(in the rows, 128 means zero)
Families of rows that turns and mirrors carry onto each other, the same ones carrying the whole set onto itself: the rest of each named row's family, in list order
7 families of 4 rows
j_686: [115 121 152 172 125 108 142 149 100 124 147 130 147 123 131 114  99  67
 153 128 114 164]
j_330: [118 124 105 132 132 103 144 148 106 132 166 136 169 121 145 138 155 153
 110 115 166 120]
j_422: [122 144 168 131 119 128 134 132 153 126 147 106  82 131 147 135 119  99
 115 153 104 154]
j_391: [123 109 152 105 143  87 123 127 147 138 123 105 116 103 141 125 125 165
 106 113 140 125]
j_701: [106 130 130 173 139 114 154 161  93 127 144 111 131 145 139 109 144  81
 130  89 132 154]
j_568: [ 95 117 147 172 151 138 119 148 117 106 136 130 142 134 100 122 120  76
 150 108 141 145]
j_977: [136 140 172 145 123 130 118 168 135 127 154 109  97 127 136 117  95  92
 124 158 121 157]
j_606: [101 137 151 172 118 111 126 120 114 129 140 109 135 148 118 121 104  78
 140 133 122 183]
j_735: [119  99 116 138 107 134 140 155 120 138 171 152 159 119 113 148 151 121
  96  99 145 121]
j_699: [136 140 156 114 129 148 136 148 115 161 155  77 123 139 135 117  78 119
 120 145 119 134]
j_201: [138 117 136 112 166  97 103 138 148 131 126 103 129 112 146 139 121 163
 104 101 144 124]
j_803: [134 113 108 119 143  99 115 139 144 140 121 109 140 100 147 137 129 170
 130  93 151 139]
j_730: [146 142 131 107 125 140 117 103 145 134 135  76 142 129 129 138 104 153
 123 112 146 123]
j_583: [145 113 121 141 135 118 123 129 114 125 162 143 173  95 132 166 163 144
 115 106 147 135]
j_534: [111 133 126 167 131 121 112 130  93 116 153 108 121 140 124 116 127  66
 151 119 106 156]
j_13: [100 119 152 171 140 130 127 119  98 118 151 115 141 130 119 126 114  65
 148 130 145 171]
j_262: [128 146 161 115 113 143 147 163 143 126 146 111 110 117 125 153  97  97
 134 142  95 124]
j_907: [101 100 130 168 142 125 131 120 104 116 164 123 149 140 130 136 102  77
 154 127 122 171]
j_425: [137 136 138 146 128 126 142 149 130 144 162 113  89 141 140 142 101  79
 134 159 116 164]
j_88: [131 120 149 123 144 106 109 131 140 138 111 101 138 101 132 158  98 135
  94  99 150 107]
j_252: [129 118 108 150 141 114 162 129 100 120 163 128 134 139 118 150 177 127
 127  95 145 123]
j_144: [128 114 126 107 132 110 129 143 111 147 168 128 166 108 118 149 168 165
 115 116 144 146]
j_711: [132 144 150 133 111 121 144 149 148 125 159 115  87 145 142 134  92  99
 126 145  96 145]
j_219: [119 100 115 125 128 126 128 144 108 132 188 137 174 105 147 150 145 139
 125  93 152 156]
j_542: [115  97 115 126 111 130 143 138 106 142 168 135 175  99 131 143 161 147
 118 106 140 141]
j_675: [141 134 122 103 144 108 136 127 137 132 124 107 152 105 143 124 114 164
  94 114 166 133]
j_430: [150 102 122 120 125 103 109 124 156 122 125 111 141 105 126 135 126 169
 107 119 139 118]
j_240: [139 145 147 138 122 147 130 131 109 130 149 101  85 128 122 126  93 101
 131 145  90 157]

Same family as j_252: j_701, j_699, j_730
Same family as j_735: j_568, j_262, j_88
Same family as j_13: j_201, j_711, j_542
Same family as j_977: j_686, j_583, j_430
Same family as j_803: j_606, j_425, j_144

Families of rows that turns and mirrors carry onto each other, the same ones carrying the whole set onto itself: the rest of each named row's family, in list order
9 families of 4 rows
j_83: [158 118 118 143 138 123 103 123 122 122 162 110 139 102 130 157 128 126
  92 173 130 106 103 138 150 103  73 153]
j_17: [131 151 155  93 114 113 160 137 144 117 101 134 121 142 176 120 145 153
 151 132 127 130 119 128 131  93 131 130]
j_884: [112 148 156 125 136 134 134 146  98 162 145  98 142 137 123 100 144 153
 121 145 113 108 168 157 131 140 123 139]
j_214: [128 109  95 140 118 149 112 114 147  86 107 131  78 141 108 147 133 121
 143 133 156 142  97 136 122 128 124 128]
j_172: [128 143 146  86 118 115 171 128 144 113 101 134 107 140 169 126 163 136
 144 127 142 125 116 131 145 117 131 129]
j_772: [119 144 147 123 139 116 130 125  89 146 155  82 139 146 123  97 131 140
 125 133 104 108 160 158 126 135 136 124]
j_523: [149 111 123 153 138 120 101 133 124 142 161 130 137 100 101 149 117 123
 108 167 128 110 110 125 128  85  83 157]
j_929: [121 102 122 105 102 142 105 109 153  95 107 136  82 129 114 153 131 130
 139 123 153 138 110 137 130 127 119 103]
j_319: [120 149 142 129 142 116 107 144  99 145 146  90 138 150 126  98 121 155
 115 146 104 105 175 154 137 132 127 133]
j_698: [144 125 131 143 141 134  99 120 128 135 148 123 138 107 108 145 129 121
  97 196 131  87 109 135 147  90  86 148]
j_23: [156 122 120 147 146 141 111 110 118 149 153 121 116 110 109 150 123 118
  90 177 130 107 130 131 141 125  69 148]
j_845: [134 118 127 154 142 124  98 124 107 138 166 122 141  94 104 142 112 132
  93 177 131 111 114 127 151  99 101 165]
j_45: [154 123 128 147 139 115 111 113 109 148 164 121 130 102 114 150 121 116
  96 182 141 101 131 139 129  97  90 158]
j_682: [132 165 130 133 138 118 122 144 106 146 139  92 133 166 143  96 124 158
 123 141 103 103 151 170 120 127 131 132]
j_998: [131  96  91 127 106 140  87 124 151  96 118 128  91 137  93 144 125 133
 133 140 150 139  98 131 113 122 117 126]
j_46: [108 141 139 146 129 107 125 137  85 147 126  88 137 154 135  91 131 150
 111 144 107 108 154 149 112 139 124 129]
j_149: [117 145 142  90 129 105 171 126 146 114 107 137 109 137 149 104 147 152
 149 138 127 131 105 114 156 116 143 142]
j_147: [161 122 114 141 148 134  99 115 101 131 165 135 134 101 118 152 133 125
  95 179 135 107 129 129 152 100  90 148]
j_664: [116 153 137 168 141 125 128 137  89 151 151  96 143 140 123 101 121 151
 110 142 110  92 148 150 121 129 128 147]
j_164: [130 113 113 132 108 157  89 118 158  85 128 132  92 129 106 151 117 119
 143 122 154 124 100 151 134 131 125 121]
j_855: [118 136 151  86 112  93 158 143 138 112 108 142 121 140 164 118 145 143
 140 145 128 127 105 126 136 115 151 158]
j_251: [129 109 114 141 102 145 105 125 144  85 119 129  87 123 117 139 121 137
 157 141 166 142  91 124 132 129 110 107]
j_490: [117 143 143 136 138 117 124 150  90 135 138  93 152 168 124  95 143 132
 134 134 112 113 156 165 123 134 129 140]
j_50: [151 123 125 153 142 128  94 120 103 145 175 115 134 108 122 133 114 141
 104 190 140 106 102 135 141 108  90 143]
j_493: [118 146 126  83 108 110 152 130 155 115  97 152 122 145 154 115 160 138
 135 120 130 122 108 124 138 119 139 136]
j_38: [123  95 102 123 104 153 101 133 141  85 116 125  90 127  97 144 134 132
 137 132 162 139 104 118 138 138 117 122]
j_848: [140 140 126 162 159 119 105 121 118 157 159 122 132 118 105 135 127 132
  93 170 121  89 115 140 155  98  90 152]
j_840: [100 147 154  99 121 123 149 134 144 106 121 146 101 148 155 110 155 163
 136 128 132 136 117 115 145 113 157 145]
j_748: [118 151 142 138 145 112 115 127 100 151 137 111 157 146 129 103 131 130
 116 133  91  95 160 156 119 127 130 135]
j_811: [124 125 139  76 111 132 153 126 140 105 103 152 110 141 159 115 144 150
 138 136 158 142 115 112 135 115 137 133]
j_526: [123 122 109 146 111 145 107  99 156 101 118 128  76 124 110 153 124 115
 118 130 164 148  99 123 133 114 130 121]
j_684: [129 136 145  93 122 103 156 137 132 124 113 151 120 143 172 106 144 149
 136 116 147 145 105 119 144 116 133 148]
j_32: [125 119  92 148 103 147 103 117 140  92 105 130  88 110 103 154 130 129
 136 136 155 137 106 138 135 131 134 121]
j_125: [113 140 143  91 114 121 160 145 148 112 104 131 116 131 161 124 153 158
 143 122 127 140  99 119 154 104 141 139]
j_564: [119 161 141 146 153 112 124 118  98 148 138  95 133 155 138 100 125 137
 115 146 105 102 159 172 132 131 138 139]
j_450: [131 112 105 143 119 135  81 124 154  85 104 112  93 122 111 144 111 119
 135 142 161 141 107 141 134 129 124 115]

Same family as j_698: j_46, j_164, j_684
Same family as j_493: j_251, j_50, j_748
Same family as j_83: j_855, j_490, j_450
Same family as j_172: j_845, j_38, j_564
Same family as j_884: j_23, j_840, j_526

Families of rows that turns and mirrors carry onto each other, the same ones carrying the whole set onto itself: the rest of each named row's family, in list order
5 families of 8 rows
j_957: [142  97  91 127 126 145 101 129 100 145 127 122 141 146 142]
j_419: [ 98 133 151 124 150 131 107 157 111 120  98 150 127 102  91]
j_514: [101 129 125 153 162 147 117 120 133 147 119 168 140 112 146]
j_950: [110 138 160 130 144 112 133 142 114 105  94 131 111  88 109]
j_560: [102 135 125 106 156 131  98 183 127 122 143 125  99 134 137]
j_453: [126 132 119 135 136 135 148 168 141 106  88  87 118 125 126]
j_19: [ 86 159  97 149 119 125 136 138 121 125 144 113 105 115 131]
j_890: [105 147 134 124 158 121 117 119 103 168 132 169 132 121 129]
j_869: [106 148 112 163 130 118 140 123  96 127 147 114 113 129 103]
j_332: [144 148 109 138 113 125 144  98 141 143 109 146 142 124 103]
j_127: [115 112 149 123 135 134 121 167 118 104 150 126 136 115 170]
j_443: [162 131 112 140 137 165 125 137 128 140 152 124 107 146 160]
j_70: [162 132 104 106 121 131 141 150 146 117 105  89 128 113 113]
j_517: [130 133 113 132 137 139 127 106 139 163  98 124 106 137  83]
j_389: [155 105 157 124 147 129  96 149 160 148 107 147 111 118 138]
j_410: [ 88 130 157 127 130 105 110 147 117 134  86 127 124 111 103]
j_348: [113 118 118 118 163 118 104 188 125 126 133 128 128 108 157]
j_508: [162 130 149  86 148 119 124 129 151 134 103 152 137 112 130]
j_901: [145 117 138 102 109 126 130 154 123 120 130  82 103 139 108]
j_102: [127 129 142 122 132 132  94 112 111 163 156 166 123 123 131]
j_97: [155 119 117 129 104 139 132 167 145 103 109  95 105 116 130]
j_532: [107 139 117 112 168 142 111 174 120 143 157 108 113 111 146]
j_543: [110 145 125 122 147 115 113 119 119 134 151 175 146 103 133]
j_322: [149 126 145 162 111 139 138 102 119 152  95 125 132 123 125]
j_775: [134 125 116 125 132 146 123 145 137 110  81  87  93 121 137]
j_44: [166 125  87 114 142 127 121 127 132 145 150 132 140 133 152]
j_943: [ 88 131 115 149 100 141 115 145 132 150 148 106 127 102 116]
j_28: [103 148 172 128 146 128 145 144 156 122 122 130 102 106 110]
j_238: [149 128  90 123 118 148 117 145 134 166 148 132 126 150 150]
j_264: [111 149  81 142 119 126 131 140 115 117 153 111 136 106 116]
j_923: [157 114 148 106 172 131 133 129 123 117 101 145 115 149 137]
j_551: [156 128 109 134 118 136 135 124 140 149 146 105 114 147 166]
j_521: [128 130 121  89 155 120 111 172 124 109 146 118 131  93 143]
j_885: [106 153 142 115 125 119 135 143 134 107 106 133 134  83  93]
j_369: [147 121 143 145 100 125 131 106 131 126  87 145 128 138 112]
j_904: [147 113 148  95 136 149 103 157 155 142  96 140 127 119 153]
j_795: [117 136 153 143 135 126 112 140 109 163 158 165 138 137 125]
j_856: [174 108 154 102 143 134 114 149 126 146  98 150 133 122 128]
j_86: [ 95 155 113 145 119 141 141 137  87 126 133 104 120 140 124]
j_153: [148 149 133 135 100 141 145  99 123 145 109 135 110 130 102]

Same family as j_869: j_419, j_453, j_102, j_532, j_551, j_369, j_904
Same family as j_517: j_957, j_514, j_127, j_901, j_943, j_28, j_923
Same family as j_410: j_560, j_443, j_389, j_322, j_775, j_795, j_86
Same family as j_521: j_332, j_70, j_508, j_543, j_44, j_264, j_885

Families of rows that turns and mirrors carry onto each other, the same ones carrying the whole set onto itself: the rest of each named row's family, in list order
5 families of 8 rows
j_562: [ 90  85 151 103 172  85 148 117 121 110 118 161  89 144]
j_935: [119 147 124 117 173 129 119  80  95  43 130 184 123 109]
j_953: [ 96 126 125 117 170 133  96 109 135 115 159 157 101 113]
j_629: [109 105 162  96 174 112 134 115 115 111  96 147  72 155]
j_272: [121 141 108 113 173 146 126 102 129  41 146 158 121 111]
j_341: [113 135 149 118 116 105 123 111 112  63 107 160 113 144]
j_648: [113  98 145 137 187 137 132  85 117  90 114 207 109 117]
j_540: [ 99  93 112 122 225 114 148 115 107  79 126 141  85 118]
j_271: [111 121 125 132 176 134 137  90 104  41 159 158 127  99]
j_175: [123 126 141 113 201 106 143 101 105  36  76 156 106 128]
j_291: [110 102 131 122 201 111 116 102 106  92 101 206  82 130]
j_304: [ 86 131 145  86 152 128 123 117 109  48 141 114 126 124]
j_954: [ 84 111 138 108 146 129 110 118 130 111 161 158 102 110]
j_427: [105 132 141  94 160 104 138 124 112  63 135  98  92 129]
j_996: [ 97 113 120 110 153 142 113  87 138 109 152 144  91 127]
j_227: [104 115 140 138 195 112 117  79 117  83 105 207  94 115]
j_327: [107 150 162 130 138 126 139 110 117  81 115 168 114 159]
j_145: [122 142 127 124 169 132 116  89 120  32 137 159 133 107]
j_230: [102 117 138 158 185 116 112  94 120  81 122 202 106 126]
j_22: [112  80 126 100 210 116 133  99 115  72 134 138  88  86]
j_783: [ 89 102 114  94 214 121 145 115 104  43 121 150  89  99]
j_465: [ 97 112 147 119 173 136 103 109 116 114 160 126 105 118]
j_867: [ 84  96 171 110 175  87 125 117 107 107  91 156  86 128]
j_761: [129 145 133 127 176 158 124  90 108  43 130 145 112 101]
j_656: [ 92 100 131 101 232 128 130 109 125  84 129 154  94  96]
j_627: [ 99 124 139  83 154 122 134 141 123  65 131 109 115 121]
j_58: [ 87 110 103 119 179 139  98 107 111 104 154 153 111 109]
j_959: [104 119 142  63 163 118 140 125 117  66 116 112 103 112]
j_63: [ 96 105 107  97 223 116 138 105 118  71 125 142 103  91]
j_632: [101 119 157  87 174 139 156 134 120  49 132 116 107 133]
j_723: [ 78  87 151  91 181 112 120 139 121  99 113 139  84 145]
j_452: [121 133 176 107 124 131 124  91 111  72 129 165 113 134]
j_623: [123 116 169 119 195  98 159 121  91  44  96 161 110 120]
j_158: [110 125 172  89 173 101 139 112 104  37  89 170  99 144]
j_825: [122 114 140 109 175 110 168  97 102  38  95 179  96 136]
j_678: [ 80  97 151  94 178 102 135 130 120 114  98 158  77 129]
j_360: [107 135 171 121 124 116 111 115 122  77 110 173 106 143]
j_621: [108 112 154 101 180 101 154 111 107  33  76 158 108 122]
j_762: [117 106 133 142 176 107 115  73  98 103 119 189  93 123]
j_807: [109 132 161 115 138 119  94 106 112  97 122 171 120 155]

Same family as j_996: j_562, j_648, j_427, j_327, j_22, j_761, j_623
Same family as j_465: j_629, j_540, j_271, j_632, j_452, j_825, j_762
Same family as j_807: j_935, j_291, j_304, j_783, j_58, j_723, j_158

Families of rows that turns and mirrors carry onto each other, the same ones carrying the whole set onto itself: the rest of each named row's family, in list order
4 families of 4 rows
j_239: [124 158 177 130 104  95  48 101 110 123 182 135]
j_377: [107 106 190 146 111 145  85 135  79 116 176 144]
j_946: [118 158 179 135  99  93  54 104 109 127 197 131]
j_148: [ 82 144 120 191 135 101  68 102  90  91 164 143]
j_799: [ 99 123 182 142 120 157  90 131  95 120 173 164]
j_411: [106 146 175 209 109  91 121 127 117 107 157 150]
j_402: [103 117 171 144 107 157  81 138 100 124 186 160]
j_294: [ 98 136 175 208 115  89 124 132 116 109 170 150]
j_258: [ 80 135 118 188 138  95  58 111 106  97 173 136]
j_173: [117 141 190 136 108  91  54 104  85 113 189 119]
j_874: [106 135 171 206 114  90 117 137 130 121 161 145]
j_104: [125 147 161 206 126  94 112 146 122 109 168 160]
j_124: [ 77 139 120 188 140  90  72 103  91  98 177 139]
j_624: [110 120 177 143 107 156  79 137 106 118 172 164]
j_186: [113 165 190 133 112  92  56  96 104 115 187 135]
j_828: [105 151 116 190 146  94  63 120 103  92 177 150]

Same family as j_294: j_239, j_124, j_624
Same family as j_173: j_377, j_104, j_828

